One vector is turned by the same rotation once a tick. Each row is the vector after some number of ticks, and that number follows the row.
The counts run from 0 to 511.
[ -5  17 -19  13  11  19  22  30   6  -9   8   6  18   8 -24 -27  -7   8
 -15 -20 -11 -31 -14  -2  -5  -3  12  41  28  11  -2  10 -11 -23  -2   8
 -23   4  50  11   1  25  21  -2   6  37 -15 -24 -34  -7  -6  19 -17  -8
 -32  -7  18 -20  17 -11  33  -9   5  21 -14 -11 -37] => 200
[  2  -6  30 -15  26   6  53  -2 -13  31  15 -41 -13 -11   5 -45  29   2
 -18  -8  15   6   8  -1 -25  -4  20  27  -3  17 -32   4  26  -9  -9  19
   1 -12   2 -11   5   3  -5 -23  -7  -6  -3 -10   5  32  15 -21   4  46
   1  11  38  -5   2  -5  -1  17  -1 -15   7  -6 -12] => 478
[ -2 -24   1 -22  15  17  54   9   9  18  10  -3  -9  -2   3 -15  42  10
  -5  15  23  11  29 -16 -20   1  -4  15  -4  16  -9  12   9   1 -39  32
 -32 -36  -6 -11  24   9  20 -25  -6  26  16 -26  18  -3  28 -17  -2  -3
 -15 -13  34 -27  -9  -5   6 -30  -6  -4  13   3 -13] => 457
[ -2  15 -15  20 -14  22  31  -9  23 -28  -9 -11  13  -8  18 -13 -12   6
 -18 -45  18 -18  17  17 -27 -26   4  13 -24 -31  -2   8  37  -5   8  15
  30   6  -1  -1 -20  -7  22   5  21   4  -8 -22 -39  -9   2 -41  -8 -12
  -4   7  -5  -6   6  -8 -11  30 -21  12  33 -10 -22] => 506
[ -7  -4   2  -2  20  14  23  18  29  -6   6  14 -29  -7 -45 -12   2  35
  22 -16 -11  10  38 -35 -33   3  -1   8   4  30  -7   4  -5  13 -11   4
 -21  24  18   8   9  40  11   7 -13  10   7 -15 -46  12 -20   5 -27  17
   0   8  15   2  -8   3  42  -2   6   3  -9  14 -34] => 58
[-10 -29 -40   9  15   9 -20  13  -5  -7  14  39  11  35   5  18 -13   7
 -10  28  -2  -9   2 -19 -13 -14   8 -33   7 -12  39   4 -19   2  -9   6
 -28 -33  15  17   7 -13   6  23  -3  17  13  14  -1 -26 -12  17 -18 -54
 -12 -20 -14 -33   4   5  29 -34 -10  -1  -3  -9  11] => 417
[-13  15  19  -3   1  -8 -21  -4  17  15  -9   2  -4 -24 -13  -5 -17 -45
  -2  -3 -21 -15 -34  29  19 -23 -24  -6  -4  18 -31 -18  16  -8   3 -39
  34  31  20  -2   8  31   0 -12   1 -13 -30   3 -15  15 -15   7  12  22
 -11  19 -24  36 -14   4  -2  36  26  -5  -8  21  10] => 353
[  1 -19 -28  -5 -19   0  12 -40 -35 -19  -4  -4   7   5   0   8  -3  37
 -25 -11  38   5  16 -21 -27 -12  26   4   5 -44  19 -10   6  17  -8  35
   4 -23   3  -5  -7 -28 -24  29  10  -5  -2  27 -15 -25  -7  -5  -2   8
   4   2  -1 -35  25   0  11  -7 -28   9   1 -29  11] => 251
[  7 -16 -30  -4 -18  -2   4 -35 -30 -14  -3  -2   7  14   4  10  -1  38
 -23  -7  36   3   8 -25 -38  -9  25  -2  -3 -40  23  -7  12  14  -4  30
  -3 -26   0  -4 -10 -28 -24  34  12  -2   0  34 -10 -27  -6  -7 -12   1
   8   1  -2 -33  22   5  13  -3 -32   3   0 -29  10] => 252
[ -4 -26   5 -25  26  16  52   5  10  19  14 -10  -4   1   8 -17  37   5
  -5  18  28  21  23  -7 -17  -1  -6  11  -6  17  -9   9  17   6 -38  27
 -18 -39  -6 -16  23   8  17 -19  -5  23  13 -20  25  -4  27 -24  -5   1
 -18 -12  39 -21 -13  -2  -2 -28 -12  -7  13   2  -8] => 458
[ 30  10   2   7   8   8   9  27  51  24  13  -9 -32  -5  21 -18  28  -4
 -17   2  -2 -38  20  -6 -43 -15   3  -1 -42   5  -9   9  31 -11  12  -4
  -9   8  19 -19 -11  16  -8 -27  10  -3 -16 -13 -13  21  -1  -9  -7   4
  10  19 -22  10  -1   5  16  43   6 -24  20  26  -8] => 492
[  2 -27 -20 -39  13  17  16   7 -13   5   8  23  16  23  -7  -1  17  23
   3  20  19 -11   0 -21 -16  -1  13 -10  -3   3   6   6 -31 -28 -23  31
 -59 -30  -3  27   7 -22  18  -8   8  18  26  11   9  -7  20  -9 -16 -32
  -9 -21  -6 -31 -14  -7  25 -34  -3   7   2  -8   0] => 436
[-22  22   7  14 -27  16   6   0  12  -8 -27  14  13 -24  -8   4 -12 -14
   7 -39  -6 -35 -21  14   5  -3 -23  37   6 -17 -27   4  13   1 -12 -10
   9   7  16   5   8  39  23  -2  10  16  19 -16 -60 -17 -13 -17  -8 -29
 -19  -7  -5 -12   2  10  15  23  21  30 -10  -8 -11] => 363
[ 28  16 -10  -5 -10  19  -4  15   2  -3  -5  17   6 -18 -26 -18   8  29
   7  -3  17 -35   3 -13 -17  11  -9  41  -1   1 -24 -11 -20  -6  -3  19
 -27  11  63 -12   5  27 -13 -14   2  20  -9  -2 -34  -3 -20  21 -17   9
 -13   6 -18 -15   6   4  43  -3  19  18 -17  20  -7] => 219
[-15  14  26   5  -6  10   7  11 -29  38   5  -3 -18  15  28  -2  10 -20
  28  -9 -20 -16 -21   5  -4   5   1   1  -7 -12 -17  24   1   0   1  -8
 -14 -19 -36   6  -2 -13  15 -12  -5 -17  73   9  -6  31   4 -39 -11 -30
  13 -24   0 -29 -15  11   2  23  27  -8   5  -9  16] => 131
[-15  -2  22  23 -24 -22  -9  18 -37  20 -13   6 -18 -14  25 -13   0  -5
   2  -7 -11 -29  17  24   7  -4   5 -15  -8 -29 -10  13 -11 -10  -6  -6
 -17 -10 -52  12 -15 -21  -3 -25  -7 -22  32  -6 -21   9  -7  12  17 -25
  19  -8 -38 -18  13   9  28  28  37   5  15 -22  19] => 126
[ 14  11 -10  -8   0  44   4 -24  -6 -12  13  -3  -5  -7 -23  11   9   4
  27 -12  35  12 -29 -25  -2   7  -4  33   6  -8  -6 -32   3  19  -2  33
  12  -5  71 -24  16   3  -2  11   3  12  -8  31 -18  14  -6 -25  -1  25
 -17  -2  17 -12 -12  -8   0 -27 -14   5 -24  21   6] => 226
[-27 -12 -14  -9  -8   7 -15 -48 -33 -11  -4  14  33  -8  -8  21  -7 -27
  -5  -5   5   4 -49   0  23 -16  -9 -13  42 -30  -3 -21 -19  20  -3   2
  30  -6  37  23  15  -7 -11  22   0 -10  -1  26   2 -17 -12  -9  14  12
 -17  -4   5 -19  10  11  -7 -17   1  -3 -30  -8  34] => 391
[ 11  -6 -14  -1  -9  17  11 -12 -17   0  13  -9 -17  15  18  17  -4  36
  14  -4  16   6  32 -38 -36   1  30  -2 -24 -23  17  16   3  11  -7  26
 -21 -31 -31  -4   7 -21  11   8   5  -6  46  14 -29   2  -2 -23 -19 -28
  35 -15 -11 -31   5  -7   4   0 -10   0  16 -27  -1] => 272
[-32 -21  13   1  10 -29 -18 -11 -28  26   1  -1 -19  11  19  -4  -6 -30
 -10   4   3   7  -9  36   9 -36  -1 -50 -10 -15  -3 -13  22  13  -3 -16
  35 -11 -37  -3  -6 -25 -21   9 -10 -33   6  28  27  11  -6 -14  21   9
   6   3 -14   4  -6  16   8  17   2 -25  14  -2  41] => 118
[ 16  14  14 -18 -27 -27   3  28  27  26 -12 -19  -8 -10  15  -7  24   5
  19  12 -15   8  29 -11 -20  27  -3   3 -25  25 -18  34  -7  -7   1  -9
 -27  15 -62  -4 -16   9   0 -21  -2   5  24 -30  10   5  18   4 -24   7
  24  -8 -11  23 -16   1 -10  32  14  -4  21  -4  -8] => 310
[ 10 -25  -3   7   1 -21  12  18  11   0   3 -25   3 -10  16 -25  21   7
 -48  25  32  15  38  12 -20  -1  15  -7 -26   8  12  -8  21 -18  -9  20
  -8 -18 -21  -6 -28 -12  -9 -17   3  18 -57 -16  18 -21  20  32  15  13
  -2  15  -6  17  13  -7   2   3 -23  -1  30 -12 -12] => 468
[ 36  26   4  -7  -6  38  -3  25  -1  13  -6 -23   8 -16   2   2  -3  -1
  18  44 -34  31   3 -16  22  17 -17  14   4  25   1  -2   1   8  10  -8
  -8  -9  22 -33  13 -12 -11   5 -24 -30 -29 -27   9  27  -7  16 -21  -4
   8  -3  11  -1  -8   1 -53 -13  16  -3  -2  33  14] => 8
[ 23  -9 -10 -15  -2   4   1  -3  10 -15  -2 -16  16 -31 -25   0   4  -2
 -16  25 -30  27  16 -30   3   3  18 -15  34  23   9  -4 -26 -13   7  -1
 -14  27  22  22  -2 -17 -17   6 -13 -24 -64 -26  -2   5  -4  46   2  38
   7  22  -2  20  17 -11 -21  -5   2 -10 -14   4   1] => 30
[ -3   1 -12 -18  -5 -16  -7  22  18  19 -15   7  60   6  27 -14  12 -29
 -32  33 -25 -25 -16  23   1 -10 -17 -14   8  14 -16  27 -15 -28   4 -23
 -13   2 -11  17  -9   5  -2 -11   2  15  -3 -41  39 -28  13  10 -27 -24
 -16  -9 -13   1   2  14 -18  13  12  -6  15   1   9] => 165
[-21   4  -5  26 -18   0 -39  -2  -6 -21 -23  11  27 -15  -6  10 -28 -28
  -4  -5   3  12 -32  29  29  -5 -32 -10  10 -17   5 -34  13  20   9 -15
  52  17  31  -3 -16  12 -11  28  -5  -1 -44  11  -5 -20 -21   7  10  -3
 -22   9 -10  16  -1  15 -17   3  -6   9  -9  16  20] => 374
[ 22  -5 -10 -30  16  12   3  -5  17   5   1 -21  35   4 -12  -4   3  -3
 -17  43 -34  39  -6 -28 -12  -2   3 -17  19  37   6  -1   2   0  12 -11
   5  11  23  -3   3  -4 -26  34 -17 -20 -45 -14  28   0  -1  14 -37  21
  -2  13  20  11  -4  10 -45   1 -17 -20  -4  18   7] => 26
[ 35  16 -15 -29  -6  28  -4  14  17  16 -19   7  25  -3   8  10  -3   1
 -16  52 -25 -13   7  -5   3 -15 -26  -1 -10  12  -5   9  10  -6  -4 -16
 -16 -24  13 -35  31   4  -9   1 -15 -24 -21 -36  11  -5 -10  15 -36 -34
   2   6 -20 -19  -7  14 -33  -2  22  -5  13  29  24] => 4
[  4 -30 -13   0   8 -10  19   8  22  -6   7 -16  -9  -7   4 -16  26 -12
 -40  25  29  15  31   8  -5 -13  13 -22 -12   4  22 -16  20 -18 -16  19
  -6 -18 -14   0 -14 -26  -1 -21   8  14 -62 -11  29 -15  29  20  29  18
 -10  13   0  18   5 -17  -4 -10 -26  -7  23  -2  -5] => 466
[-26 -16  18   8   5 -32 -27  -5 -37  22   1  -8 -14   9  22  -8  -8 -26
 -11  11   4  13  -8  36  10 -21   4 -46 -13 -15   1 -16  22  11   2 -15
  34  -9 -40  -1 -18 -26 -24   9 -11 -32   1  30  24  10  -6  -5  26   7
  11   7 -20  12  -6  14   1  22   2 -21  12  -4  40] => 119
[ -7 -34   6 -10  19   5  -3   9 -70  -9   9   3  13 -12 -12 -24 -23  22
   9  21  14  31  23   2  29   5  20  -6  18   6   4 -19 -42 -10 -14  33
 -20 -14  -3  22  -1 -26   7 -13 -21 -10  -6   0   4  13  -9  33  18   3
   2 -10  -7 -10  -4 -17  18 -47  14  13  -2 -13   7] => 429
[-27  18  -6  10  -2  25  -9  -3  33  -3  -8  26   0   9 -16  16   0 -44
  19 -20 -10 -10 -54  14  13 -16 -36  -3  10  -7   0 -12  21  14   4 -21
  30  10  48  -5   7  18   5  27   2   5  -3  14 -11  -1  -7 -37  -9 -13
 -35  -7  15  -4 -16  17  -7   5  -3   0 -20  31  11] => 369
[-17   7  33  10 -15  -5   1  14 -39  36  -4  -4  -3   0  33 -10   1  -3
  15  -6 -12 -19  -1  16  -5   3  -1   4 -12 -18 -22  20   2   1  -6  -5
 -14 -22 -43   6  -5  -4   6 -16 -10 -13  68   0 -19  15  -4 -21 -11 -33
  19 -17 -12 -30  -4  14  13  27  33  -1  16 -22  12] => 129
[-37  -6   8  18 -11 -24  15  -1 -18  21  -8   4 -22  31  16  -4  13   0
  -1 -25  11  -7  -5   9 -27  -7   2 -11 -10 -32   5  15  30  22 -12   1
   4 -20 -45  -1 -18  -6  -8  25  -2   7  53  27  -6  -5   1 -40  -8 -18
  -7 -14  20 -32   1  22  26  22 -14  -6   7 -23   6] => 111
[ 13 -10  -7   4   1   2 -10  20  -5  -9   9  -7 -39   2  -3   0 -16   9
  21  15  -5  38  52  -2   9  -8  14 -44 -22   2  33   0  -6   3   6   9
  -2   2 -45  -3 -22 -50  -2   1 -13 -34 -19  -6  11  25  -2  15  15   0
  29  -2 -32  15  -8 -16  -8 -13  -6  -7  26  15  10] => 284
[ 21  -4 -16  -8  -1   6 -30  -4 -11 -17   2   4  35 -13 -14 -13 -25  12
 -28  15  30  -7 -19  11   3  -6   3  17 -11   5  -8 -38  -4 -21   7  11
  13  14  56  -3 -11  15 -13   0  11  19 -61  14 -15 -21 -14  37   0  18
 -13  21 -33  22   1 -11  10   0  -6  20  -6   5  -5] => 213
[-18   7  -1   2 -16  -7  22 -12  33  -1  11 -40 -20  -9   4  22  11 -43
  13 -15  -7  37 -17  -3  10   7  17   2  -3  11  12  14  18  -7  -8  -5
  17   1 -48  10  -3 -11  36  -8  13  16  -6  -9  -1   3  40 -24  22  19
   5 -21  20  32  -7 -32 -43  14 -19   0  10 -23 -19] => 320
[-21  -7  10   8  -1  15 -17 -10 -17   9   8 -12   7   1  39  17 -21 -48
   2  11  -3  16 -26  33  30 -18  -2 -36 -20 -13   2  -8  14  -5  -6 -10
  32 -24 -33   5   1 -30  28  -9   1 -17  11   5  11   9  11 -29  21 -37
  11 -16 -18   6 -24  -8 -41   3   3  -9  23 -10  28] => 138
[ 12   2   3   6   6  11   7  -1 -40   4   0  -9 -14  -6 -12 -20   7  37
  15  -1  23  27  21 -20 -10  13  -5  25  15  -7  -5 -18   6  52  -1  29
  17  -6  33 -38  -1   2 -43  25 -29 -12  -1  14   1  18 -26   3 -10  37
  -2   2  29 -25  10  17  16 -22  -8  -3 -15  21  13] => 243
[ 14 -21  -6   5   5  -3 -18   9  21 -21   7  -5   8 -23 -16   6 -24  35
 -10  12   1  22  42 -30 -31  10  12  -1 -24  23   4 -15   0   2  -6   0
  -4  22   7   9  -8  45   5   7  -7  14 -26 -16 -47 -24 -22  41 -20   5
  15  21 -21  29   1  -7  16  14  -7  14   7 -10 -27] => 53
[ 17  13  -9  -4 -22  38  28  -3 -12 -25 -17 -20  22 -40 -12   2 -11   4
  -2  13 -22  30  24 -14  32   9  -1  26  32  -2   9   4 -12  -2 -15  12
 -11 -14   6  -2  13 -25  15   1 -13 -23 -41 -46 -18   3   2  26   5  -5
   3  -6  13 -17  17 -17 -48 -28  10  21   1  -6  -4] => 13
[-18   3  29  13 -17 -12   0  15 -43  29 -12   0  -2  -9  34 -17  -2  -1
   9  -7 -12 -24  10  18  -2   0   0   0 -15 -24 -22  20  -2  -2  -8  -7
 -14 -20 -53   5  -8  -3   4 -19  -7 -16  59  -7 -18   8  -5  -8  -2 -32
  17 -15 -21 -26   3  15  19  31  35   3  16 -24  15] => 128
[-22   1   7   0  -7  15  17   0 -27  -8  -5 -21  46  -4  21 -11 -12 -40
  -3  -2 -14  25 -31  32  41   2   2  -2  26  -1  -2  13  -9 -16   3   2
  16  -8 -27  28 -12 -37  30  -4   4   6  -2 -25  21  -4  29 -21  11 -18
 -12 -24  19   0  -8 -14 -51 -12  -4  10  14 -19   1] => 157
